In the rows, 128 means zero.
The rows of M fall into a few groups, and each row is roughly a mix of its group's hidden directions.
M:
[[125  89 141 108 138 112  97  92 105 105 150 143 168]
 [116 141 135 154 122 103 189 136 160 131 164 115 139]
 [103 147  97 118 106 111 135 167 154  88 158 115 149]
 [105 140 131 116 120  79 116 169 140 131 104 157  90]
 [100 125 144 117 103  95 128 159 154  98 117 176 111]
 [108 117 167 145 142 153 146 141  96 160  86 125 104]
 [152 105 111 123 153 154 166  89 103 164 145 120 113]
 [137 101 118 133 152 137 117 122 185 130 117  97 173]
 [132 133 143 110 144 117 106 107 106 137 140 145 200]
 [127 123 138 157 176 162 159 102 125 158 130 147 101]
 [127 113  92 147  95 150  79 143 131 168 141 137 141]
 [130 176 123  93  97 110 159 135 158 162 128 121 111]
 [106 120 153 117 164 110 113  98 118 131 148 134 188]
 [130 108 115 131 145 166  75 117  83 123 103 137 129]
 [141 108 137 144 123 145 104  82 159 108 116 103 173]
 [135 119 140 192 165 140 111 121 120 104 152 103 135]
 [135 147 115  87  85 111 136 117 165 162 108 153 126]
 [115 110 139 189 176 131 130 126 107 111 109 117 140]
 [119 135 124 131 101 123 183 130 160 144 178 117 145]
 [126 122 145  98 147  94 118 102  90  91 110 113 163]
 [137 147  82 125 107 139 102 105 150  90 150 110 160]
 [130 138 133 150 103 108 188 141 151 151 165 115 128]
 [137  80 133 125 135 168 169  90 118 154 139 119 129]
 [152 105 138 114 145 146  68 130 102 104 125 135  94]
 [137  96  99 165 117 154  99 136 122 150 171 148 145]
 [131 110 135 147 172 160 164  96 119 170 140 136 127]
 [117 132 122 200 117 128 136 106 159 153 117 145 119]
 [119 147 140 122 128  80 108 170 150 129 106 167 103]
 [ 98 122 134 130 153 108 111 101 102 130 149 114 190]
 [112 153 109 136 129 163 160 169 130 151 138 120  82]
 [109 138 105  63 100 133 130 119 145 149 103 145 147]
 [117 103 109 120 143 110 109  81 170  99 119 108 155]
 [115 142 117 111  97  62 109 156 127 139 130 147 147]
 [116 102 144 146 175 171 156 102 112 151 127 129 108]
 [129 118 131 136 145 160 126  86 143 134 116  93 184]
 [128 146 129 110  87 111  85 155 133  86 120 106 153]
 [124 112 143  95  91 125 122 105 103 110 135 142 186]
 [128 150 113  66  89 120 127 136 162 143 148 126 117]
 [117  85  90 148 132 152  90 136 136 164 146 138 146]
 [109 134 114 148 171 140 129  95 156 113 105 113 175]
 [107 112 115 146 136 144  99 127 106 153 176 137 175]
 [140  87 136 159 144 165 114 108 162 130 104 104 155]
 [167 141 164 183 148 132 126 111 106 117 124 103 141]
 [137 154 147  96 158 101 160 119 117  95  92 110 106]
 [110 156  97  85  83 135 160 130 128 153 144 140 142]
 [129 160 118 109  84  93 170 154 132 153 133 138 109]
 [146 168 165 113 127 102 166 120 140 103  90 120 122]
 [141 132 123  87  88  75 103 150 117 129 129 141 145]
 [137 125 139 113 152 151  88 127  76 114  83 123 124]
 [139 118 124 152 143 149 102  88 163 113 107 106 172]
 [125  85 145 124  75 146 149 154 130 104 159 126 115]
 [131 103  74 153 124 145 101 122 113 158 159 132 156]
 [112 126 151 131 141  87  99  89 100  93 156 111 136]
 [113 142 109 173 124 120 164 115 155 171 125 147  99]
 [119 118 153  95 155 114 128  98 113 120 134 141 191]
 [128  89  83 149 117 147  92 128 104 141 163 134 146]
 [153 145 111 135 124 148 157 168 139 131  97 124  74]
 [116 120  99  97  77 117 158 148 140 165 142 145 119]
 [135 136 171 163 134 153 123 138  93 160  91 134 107]
 [135 165 125 149  96 121  94 131 145  86 138 131 171]
 [139 136 140  71 129 128 100 149  98  93 139 112 158]
 [130  91 140  89 138 120 115  89 124 116 137 157 174]
 [136 107 129  78 147 126 130  99  94 109 143 151 167]
 [ 89 123 120 114 120 101 185 155 160 144 137 115 137]
 [116 133  75 135 126 137 119 121 138  98 171  96 160]
 [105 117 143 125 144 148 153  79 150 103  95 136 163]
 [125 100 155 133 138 103  95  95 115 108 149 137 179]
 [149 119 153 164 160 122  85 118 114 103  95 108 145]
 [121 168 125 101  99  98  91 162 123  95 127 122 146]
 [123  91 128 109 153 149  79 120 102 109  87 138 138]
 [120 166 104 121  94 143 160 147 133 139 120 110  77]
 [126 115 113 134  84 105 161 143 161 144 178 134 130]
 [135 132 144  82 142 121  87 150  94  84 130 124 141]
 [127 130 140 124  81 110  86 143 137  84 125 129 166]
 [133  90 179 144 127 135 139 154 111 162 108 132  95]
 [143  98 131 150 161 168 150  81 106 150 139 129 124]
 [104 157 125 179 120 125 149 124 160 154 116 158  98]
 [142 122 138 106 164 180 159 109 106 158 137 105 125]
 [146 114 122  89 150 109  87 145  93  88 128 107 129]
 [142 137 132  72 134 117 105 164 123  84 134 111 148]
 [147 126 158 123  83 118 130 168 113 129 136 158  84]
 [117 105 134 175 159 111 116 145  89 108  91 122 142]
 [159 126 139 139 145 136  95 124 169 153  94 102 164]
 [112  81 141 140 141 108  80 107 109 103 150 124 150]
 [114 158 168  94 140 125 186 127 123 103 122 125 121]
 [116 152 114 138 158 141 127  71 139 106 107 131 169]
 [130 122 100 169 128 137 100 126 115 160 164 132 174]
 [129 145 132 157 122 120 130 120  66 127 175 144 107]
 [138 102 154 163 174 136  99 137 102 102 117  98 124]
 [130 149 103  98  93  76 102 156 123 106 132 121 139]
 [142 158  90 164 124 125 131 137 157 158 110 107  87]
 [143 143 148  79 132 147 104 147 111  73 133 122 137]
 [125 141 141 131 114 117 193 133 158 137 173 114 130]
 [145 118 126 123 137 163  83 117  77 134  88 131 128]
 [122 158 154 105 114 107 150 125 121  90 109 107  77]
 [109 124 112 151 144 151 130  82 140  97 135 107 177]
 [134 137 145  91 133 111 159 124 146 102  75 117  94]
 [ 97 120  93  74  92 132 149 141 132 145 140 152 131]
 [140 163 172 110 131 116 159 145 133 100  92 123  97]
 [111 126 134 163 123 139 172 116 163 179 125 147 121]
 [142 133 143 110 114 125 140 135  84 154 129 164  73]
 [136 121 152  69 123 137  97 150  98  96 122 109 140]
 [124 152 135 148 110  86 179 129 166 124 152 132 144]
 [102 128 170 117 121 119 140 172 110 158  91 114 104]
 [140 119 156 113 164  90  73 102 128 113 116 135 132]
 [144 158  74 115 101 141 100 126 128 113 162 104 145]
 [ 98 110 131 161 176 122 117 129 107  91  98 132 150]
 [108 108 175 135 131 138 161 118  92 138 104 154  95]
 [121 155 160  98 119 115 159 131 130  94 106 115  79]
 [144 149 100 180 131 150 134 160 148 167 134 127 110]
 [135 110  78 135 124 156  92 139 124 173 145 144 145]
 [137 102 150 186 162 138 123 118 115 100 145 107 150]
 [160 149 166  98 142 106 153 120 128  90 100 136 104]
 [110 126 162  91 128  98 118 114 102  91  98 108 153]
 [119 129 138 138 143 142 125  91 156 115 109 101 191]
 [125 137 164 154 167 140 135 139 106 175  90 126 126]
 [143 122 162 146 113 134 117 169 132 139  85 150  85]
 [133 122 150 136 177 156  94 119  92  97 105 110 132]
 [151 100 122 120 110 125  79 113 111 129  85 167 133]
 [132 159 143 122  95 122 151 175  97 132 157 155 109]
 [152 142 140 146 159 141  84 120  93 123  87 127  99]
 [128 142 112 124 104  70  94 158 142  95 128 141 142]
 [137 166 104 126 130 134 115 120 166 109 129 114 189]
 [124  97 149 173 173 129 124 142  91 105 111 112 128]
 [141 103 126 123 140 157  72 114  92 125  89 133 136]
 [130 140  97 110  77 112 136 135 155 157 155 156 103]
 [139 145 145  78 129 144  98 146 100  78 127 120 124]
 [110 149 109 133 124 137 131 152 134 134 128 105  53]
 [138 108 142 100 149  95  95  83 112  93 144 138 118]
 [144 110 143 197 157 115 101 121 129 105 130 117 135]
 [146  91 121 139 131 140  77 123 127 145 160 165 157]
 [135 147 166  95 138 113 183 110 134 100 107 133 143]
 [127 123 149 159 188 137  96 128 121 100 114 103 111]
 [111 158 100  86 110 141 139 118 166 155 148 145 101]
 [155 135 115 117 145 131 101 108 175 138 108 106 176]
 [138 120 138 108 150 123 115 101 122 142 143 157 196]
 [119 127 123 143 185 170 163 110 118 147 136 111 110]
 [130 176 125  92 115 117 141 129 173 156 130 119  94]
 [143 157 133 185 128 115 132 136  77 121 116 110 148]
 [143 106  83 107 101 165 122 128 123 158 150 161 145]
 [150 117 130 141 151 152  64 126  97 124 106 118 104]
 [155 148  76 118 119 122 105 112 153 103 167 129 151]
 [141 109  85 145 117 151  95 139 136 174 128 143 163]
 [120 157 135 122 106 124 147 126  62 135 166 138 112]
 [103 147  98  76  95 146 158 127 131 153 141 144 132]
 [122 112 145 168 170 174 145  96 126 122 129 146 109]
 [126 168 138 107 125 135 165 130  80 147 136 167 111]
 [156 144 106 146 164 137  90 110 162 141 100 115 158]
 [109 112 183 126 127 104  95  98 138 108 155 143 147]
 [127 154 108 172 122 139 143 157 144 143 130 107  74]
 [136 172  86 108 115 111 109  99 139  93 149 136 150]
 [109 165  75 132 144 128 116 119 142 100 142 106 166]
 [128  98 140 161 153 183 147  85 118 129 135 121 131]
 [154  98 141  71 150 135 111 143 106 105 131 100 146]
 [121 141 116 165  97 142 164 108 159 177 130 120 138]
 [123 112 159 144 166 183 158 119 150 127 120 138 106]
 [ 86 100 165 137 140 105 114 109 116 100 140 110 166]
 [143 111 144 190 161 131 104 126  96 103 124 118 130]
 [121  94 156 140 130 109 128 172 147 130  98 144  81]
 [106 148 148 119 103 131 163 186  97 137 138 136 111]
 [146 130 152 109 114 102 137 154 113 144 125 173  76]
 [114 136 112 163 116 131 174 111 153 179 128 139 108]
 [142 107 145 125 142 182 166  96 127 155 144 119 150]
 [111 149 128 103 121  71 102 176 136 118 122 142 138]
 [135 106 107 134 130 131  84  96 170 108 106  95 148]
 [133 126 149  68 142 125 102 161 107  98 129 114 148]
 [141  89 128 156 159 160 126  81  96 128 140 118 139]
 [142 114 130 182 145 127  99 135  76  99 126 139 122]
 [115 126 116 177 113 102 151 114 155 171 124 160 116]
 [112 137 118 157 111 154 157 171 146 138 121 110  78]
 [101 115 114 167 139 103 157 122 144 184 122 142 112]
 [129 146 134 126 102 115  82 151 137  65 116 130 131]
 [132 152 168 138 136 103 129 155  93 160 109 153  94]
 [112 136 109 140  98 122 177 127 156 142 180 135 142]
 [142 108 138  89 145 134 107 147 125  79 140 104 169]
 [126  94 146 176 168 149 128 124 103  98 147 113 143]
 [116 139 115 126 121  61  87 155 117 115 125 145 137]
 [124 133 130 158 112 117 193 135 143 142 173 127 128]
 [103 108 108 126 160 145 130  78 142 120 113  95 163]
 [119 145 164  93 139 105 168 115 117  85 107 113 117]
 [126 139 125 100  91  97 130 173 105 133 162 129  95]
 [136 133 152  90 136 149 101 149 121  64 128 120 138]
 [123 118 113  78  97 134 136 124 180 155 154 136 117]
 [107 126 116 171 125 102 152 119 147 181 120 153 108]
 [124 118  85 141 142 132 129 111 164  91 164 119 165]
 [139 104 110 145 173 137 115  72 155 120 108 138 138]
 [158 161  95 106 136 131 120  90 148 124 148 133 175]
 [129  95 116 122 145 152 123 109 184 121  94 108 158]]
Here is one row of each group, with its name. Which group are the others in?
[124 110 102 132 162 128 119 102 173 119 128 100 174] => Q
[122 145 128  89 109  77 106 147  96 124 134 166 129] => A
[142 129 151 183 160 122 127 129 132  95 169 114 111] => E
[112 105  86 157 116 151  98 139 111 159 161 125 154] => V

[111 143 106 192 118 115 143 103 144 166 134 140 136] => A
[139  84  91 107 128 156 110 122 129 155 135 159 165] => V
[102 142 113 169 122 110 148 120 137 168 114 152  83] => A
[123 111 117  98  89 170 156 150 141 129 131 148  86] => V
[137  96 133 153 191 151 132  99 108 120 136 141 113] => A
[141 129 126 135 149 151  78 126  80 129  85 124 114] => E
[135 121 191 131 117 117 122 140 106 163  91 130 104] => Q
[146 104 134 103 140 147  68 120 100 104 105 147 114] => E
[136 120 161 166 171  99 119 149 122  93 120 109 105] => E
[157 175  96 121 109 108  97 136 157 100 140 147 139] => Q
[140 133 151 190 160 120 125 103 137 119 104 113 157] => E
[123 104 143 139 161 178 168 107 135 156 139 112 147] => A
[138 133 134 133 157 179 122  90  81 106 138 125 112] => A
[119 103 149 155 164 147 155 163 116 163 110 139 101] => Q
